rotation ticks, each row followed by its count of ticks:
The counts run from 0 to 638.
-8  4  26  9  24  8  0  14  17  -19  19  5  -25  5  11  -25  -2  2  -11  -3  18  27  0  -10  5  -19  -9  12  -21  11  8  -24  6  6  -22  7  22  -10  -7  2  -2  -19  -19  17  16  -6  11  -1  -5  -11  -19  11  5  -11  -6  -13  -16 : 404
14  -3  15  -2  -6  -7  -4  14  -12  -12  -7  19  13  9  7  -2  12  -4  13  6  18  -7  2  3  10  12  2  -6  4  4  -15  1  -16  -35  -19  10  -8  7  -5  -10  6  17  15  -12  12  16  0  18  -8  -4  -12  -12  -16  25  9  -20  7 : 82
24  -12  -18  -16  -15  -7  -12  -4  11  5  -3  -9  9  -12  -12  24  -1  19  6  2  -31  3  -8  -19  -20  -17  -6  -9  8  -18  3  6  8  2  12  -10  -4  18  -3  2  -5  -8  4  -5  -10  7  -22  3  9  1  29  18  -5  -2  -31  -3  -8 : 427
7  4  9  0  -12  -2  13  1  2  -13  -1  -11  26  -15  11  -1  -22  0  15  -3  -2  -10  -25  -26  1  20  0  3  13  -10  11  5  -7  -38  -5  -24  -2  -11  10  20  5  -15  10  -1  11  11  6  -4  0  -11  1  -32  16  10  10  12  14 : 124
20  10  -6  -10  -11  7  -1  -6  4  2  -8  10  7  -19  8  14  0  -12  0  -8  20  -13  5  -3  -7  -9  6  -19  4  -29  -32  1  -20  -23  -10  9  -21  2  -10  -3  9  -9  -9  3  -17  9  -15  2  -1  8  7  6  7  32  -3  -32  -9 : 197
6  15  -5  2  -8  -18  8  0  -7  18  -16  17  -1  -2  -3  6  -8  -37  -26  3  -8  7  -10  -5  -4  22  8  -15  25  -6  -13  27  -4  -12  10  0  -24  7  -10  1  -8  -3  11  -16  8  3  7  10  -4  4  -8  8  3  -5  -3  14  13 : 152
8  -10  -24  -3  7  -14  9  -5  -7  -22  10  -9  3  -4  1  19  9  1  3  -7  -24  6  15  10  9  4  7  3  0  14  7  0  18  12  -3  11  -1  9  15  -10  8  17  8  -8  -1  17  -14  -10  9  -32  13  -31  -4  -6  5  12  1 : 68
7  -16  -26  -24  -19  10  -13  2  3  -8  15  -3  -1  -3  -3  27  -10  11  8  -16  -6  -6  -3  12  -5  -12  -7  -18  -10  -7  11  7  -4  -17  -12  7  -2  21  -7  0  13  -7  -4  0  -10  19  -26  5  -14  -2  10  -3  -21  -3  -12  -5  -15 : 428
6  -8  -14  -13  -12  -15  2  0  10  0  -6  19  -8  1  1  10  -6  -8  2  -21  10  -6  -11  10  6  -25  -13  -23  13  2  8  17  -13  -3  18  10  -25  -1  -18  -3  -16  -9  -19  -3  -14  4  5  6  -17  6  8  43  -11  -2  -4  -8  0 : 74
14  4  9  3  -2  -22  -3  9  12  -2  -21  2  6  14  2  -7  29  19  13  31  -6  -13  6  -8  15  8  -5  18  -1  7  9  -18  -22  -5  -11  -4  -3  -17  5  -7  0  0  19  -3  2  17  20  -13  14  3  -6  13  9  -9  26  16  14 : 55
15  7  7  -6  3  -2  -5  0  31  -1  -14  9  -5  -2  6  -11  -7  -22  -17  -7  8  12  -17  -23  4  -19  -17  -5  8  -5  4  10  9  -2  -2  12  -12  -11  -5  15  3  -26  -14  -4  -9  11  9  7  3  -7  -2  41  -13  -17  -8  10  -4 : 195
4  9  -26  7  -24  -5  16  3  16  1  -22  -2  11  7  27  7  9  9  10  17  10  -11  14  17  23  -11  -8  12  5  14  -14  9  -17  24  -8  -7  -15  -9  20  0  -16  11  2  1  -14  5  9  -14  -2  -2  -19  5  -13  7  13  24  15 : 616
-18  -2  21  10  4  -13  -8  5  -25  11  0  -8  2  -6  -3  -12  -5  2  16  -12  21  -18  -13  6  1  16  6  -8  4  -9  11  -4  -16  -13  29  -17  -2  -3  3  -6  -18  -6  -6  10  2  -18  14  -1  -2  26  3  8  24  19  24  -17  5 : 91
-24  -15  0  5  20  5  -2  -13  -22  -5  18  -1  -12  19  -5  -6  6  7  -11  -17  7  12  8  16  -3  4  17  21  -19  28  10  -4  15  14  -5  -2  30  8  16  -1  8  -11  13  6  12  -19  11  -14  -6  -3  -5  -20  -7  -18  8  12  1 : 447
-8  -1  -4  -16  -8  25  8  25  -10  -8  -1  8  12  -18  2  17  -2  6  1  -2  17  13  -19  -2  21  -3  6  -11  5  -9  -8  8  -21  -11  -13  -25  -5  19  23  12  -4  21  15  12  1  28  -4  -17  -12  1  0  -29  -5  4  10  -11  0 : 351
-13  7  -16  -9  -11  23  0  -7  12  9  3  -16  -9  -9  -17  28  -9  20  -9  24  -15  5  -5  -8  -10  15  -16  -10  -11  -6  -3  -7  3  0  -9  -11  -4  5  9  7  -23  20  -18  0  -20  11  0  -8  33  4  4  -29  -12  -1  -17  -7  -6 : 457
7  2  20  -6  12  2  -17  -5  -19  17  4  13  -14  14  -10  3  14  -23  -9  12  4  2  -4  -10  -39  39  7  3  -1  -7  -12  8  1  -16  -2  -8  5  7  -12  -8  -9  -13  15  5  4  -10  10  -2  8  7  -16  -2  -1  19  2  -3  -14 : 443
18  11  22  -5  12  20  -8  9  9  6  4  -6  6  -14  -13  -5  -11  -10  4  8  -1  36  -24  -29  1  -12  -20  -6  -10  -7  12  2  -6  -14  -30  -14  23  -1  16  0  18  -17  24  -7  3  14  -5  -7  11  -1  4  -4  -5  -10  7  -13  -13 : 80
-23  -1  -18  -11  11  18  1  13  1  -1  23  -12  -8  -3  6  2  3  13  -6  4  26  -11  -1  25  27  -13  0  -3  -18  3  10  2  -36  13  -12  -16  -4  4  8  20  -3  9  -20  23  -13  13  -14  -21  -11  10  -5  4  8  -9  3  2  0 : 377
2  5  -2  -12  -12  9  2  10  -14  5  -5  1  21  -20  17  9  -9  -14  8  -24  31  -20  -17  1  1  2  -4  -12  11  -16  -17  17  -29  -22  3  -26  4  -3  10  10  -1  -15  -4  5  -9  -9  1  -11  -18  11  -12  0  -1  23  14  1  0 : 591
0  -17  7  -11  6  -4  -14  -21  -15  0  17  -1  -2  20  -21  11  12  6  1  12  -26  8  -11  2  -24  30  13  17  -16  -28  10  8  -13  4  13  -6  7  7  5  8  2  -7  23  11  0  -10  4  -7  -1  3  16  3  19  -19  -1  12  -11 : 93
13  -2  20  6  4  -12  -1  -8  -19  2  -4  -2  5  18  -7  12  17  3  9  4  2  8  11  -10  -32  25  17  14  -14  -20  -14  -10  -1  -4  15  -4  11  3  -1  -21  -5  2  21  8  -8  -7  2  -13  10  10  12  -25  18  30  -5  -11  -23 : 444
-1  -1  27  1  -4  6  -10  8  22  -5  3  20  7  9  -3  -24  -33  2  17  9  5  18  -21  -9  -11  -2  -17  10  11  -2  -5  -6  26  -25  -18  -2  -11  -17  -21  9  -6  8  -13  1  11  -13  -10  25  -14  -16  -34  -9  0  -1  -13  -21  5 : 519
-20  -5  0  1  7  5  -1  11  -7  -13  23  -2  4  2  -7  -4  -15  16  10  -7  -6  -14  4  11  -2  26  15  12  2  2  13  -15  15  -10  -1  2  15  15  -1  9  8  19  -13  7  15  2  -17  5  2  -4  -3  -38  22  -7  -13  0  2 : 95
-5  16  -1  -6  2  0  5  8  8  -1  1  -4  11  -15  -6  -10  -4  -1  14  18  10  -21  -13  1  31  2  -12  -14  -8  7  24  -24  -37  -12  2  -13  -4  -2  8  9  10  8  -19  0  0  12  -5  -5  11  19  2  12  25  -5  17  -12  9 : 257
17  -15  19  -6  18  -22  1  -7  18  -2  -21  12  -18  8  4  -19  28  -4  -6  12  -2  15  2  -3  1  -11  18  2  -3  -7  -2  9  -7  -19  -2  31  -13  7  -2  -23  9  -21  29  -2  8  17  20  2  -5  -4  18  20  -10  -12  4  5  5 : 435
-3  19  2  0  -15  8  4  10  -2  5  -6  19  15  -16  5  -12  -12  -15  -14  -6  10  -13  -26  7  9  18  2  -5  20  -19  -21  36  -10  -19  -11  -12  1  -5  0  9  -1  8  -3  -1  30  2  15  13  -23  10  -26  -5  2  -2  7  1  -3 : 1
0  -8  -17  5  10  -14  -2  19  -11  0  2  -1  10  -4  4  5  -23  -9  15  -9  -8  17  -16  -1  9  -3  -34  -6  -15  27  16  -3  -5  -8  0  -20  6  -1  2  4  -15  26  1  3  9  -4  -27  13  7  -9  -2  12  -6  0  7  -21  -5 : 459
-5  5  5  11  12  -30  0  -19  11  -21  20  -1  4  1  1  -7  13  5  6  7  2  -15  7  10  0  9  7  4  -17  -22  -1  -13  -17  -9  20  26  -15  -6  -10  -17  -11  -1  -9  -7  13  2  13  7  -1  -3  12  -3  37  2  10  -7  1 : 13
1  -16  -9  20  10  -21  3  10  4  -6  4  7  -2  8  -3  -7  -5  -13  -4  -11  -11  16  10  6  2  -15  -13  -11  0  21  -13  4  33  5  7  19  0  6  -13  -19  4  20  3  -15  19  -2  -13  14  0  -15  12  4  -3  -4  -4  -17  -7 : 190
9  8  -14  -12  8  -7  5  -8  12  -18  12  -8  14  -8  4  10  -24  5  11  22  3  -4  -19  -11  3  3  -2  9  -14  -2  24  -23  -8  -9  -1  -9  -10  -1  3  23  4  4  -11  15  -21  19  -16  -19  1  -8  -18  -32  28  6  -9  -8  18 : 17
18  0  3  12  8  -23  -3  25  -9  14  -16  2  0  13  4  -4  1  0  10  0  1  13  -5  -1  -8  -1  -11  -8  5  40  14  -11  9  6  -4  -30  5  0  -10  3  -12  0  -9  -1  -14  -18  -3  3  7  16  -7  16  -20  6  14  -2  13 : 143
-3  1  4  2  10  -1  -2  -11  16  -15  22  -6  9  8  -27  0  -8  1  0  17  -19  7  6  -10  -16  7  7  14  -17  -24  4  -5  11  0  3  0  13  10  -4  4  11  3  7  8  8  8  -21  10  6  -19  5  -27  26  1  -10  -11  -11 : 367
0  0  29  9  12  -1  8  -10  -19  11  -2  3  -1  -7  0  -37  -1  -25  -6  -8  22  -16  -8  12  7  -15  25  -3  0  -12  -18  4  -14  3  11  9  4  -1  5  -10  13  -6  17  -3  11  -12  10  7  -14  13  -5  23  25  0  4  -9  9 : 558
24  1  -3  -6  7  -13  -12  9  -7  7  -11  -3  -21  18  2  16  28  1  -2  5  -17  16  10  0  -9  2  -15  3  -4  24  6  4  -11  15  -7  -7  0  6  -4  0  1  -12  10  -9  -15  0  -4  -1  12  12  1  39  -32  0  7  20  -16 : 144
-23  -27  3  -21  -4  6  -6  -12  2  -24  17  -5  11  -4  -6  10  -11  10  9  -6  -9  -20  -9  9  1  10  8  1  -2  -23  6  1  -10  -14  5  -3  -3  4  9  10  -2  -6  16  5  11  10  15  -6  -18  -1  6  -31  17  0  -1  5  1 : 244
17  12  -1  -3  -9  2  -8  -2  -10  -13  -1  -6  10  -10  11  20  10  -9  -4  -3  -14  1  12  -15  -10  15  -19  -4  -10  -8  -14  21  -11  -18  -13  34  16  -12  6  -15  0  -4  15  -20  20  0  -4  9  3  -7  17  1  -21  3  -5  9  -36 : 38
14  -12  26  -13  -1  -15  -22  11  -4  -3  -5  10  -15  0  -12  8  2  -7  7  -9  -11  21  -10  -28  -27  20  12  -2  10  -18  0  8  6  -18  14  -13  5  11  -3  3  -3  -21  11  1  5  -4  9  1  0  10  7  15  -3  4  2  4  -17 : 593
24  25  -6  2  9  4  -7  -13  -14  37  7  -1  -13  15  -16  17  5  -8  -9  21  2  3  8  -13  -27  6  -12  8  -26  12  -1  -9  -19  11  2  -13  5  -8  -5  -1  4  8  -4  4  -11  -8  -27  5  20  1  -33  7  -16  12  -4  -17  -3 : 20
-12  1  7  8  -9  9  11  -1  3  -9  0  -13  4  -22  -8  12  -5  2  -5  -5  -16  1  8  -8  5  1  25  -9  11  -36  -25  -2  19  -1  13  20  -10  5  -2  -2  3  2  0  -4  17  10  -2  -5  -3  -7  38  -27  32  -5  -13  -7  -11 : 393
-2  5  8  10  -2  5  4  -4  18  -21  6  -19  0  8  4  -11  12  22  3  3  1  -12  20  -5  -3  5  31  28  4  -28  -8  -9  4  28  3  7  6  -14  -2  12  17  -18  -21  16  -14  -17  4  -3  -4  -6  -2  -1  22  4  -7  24  -14 : 209
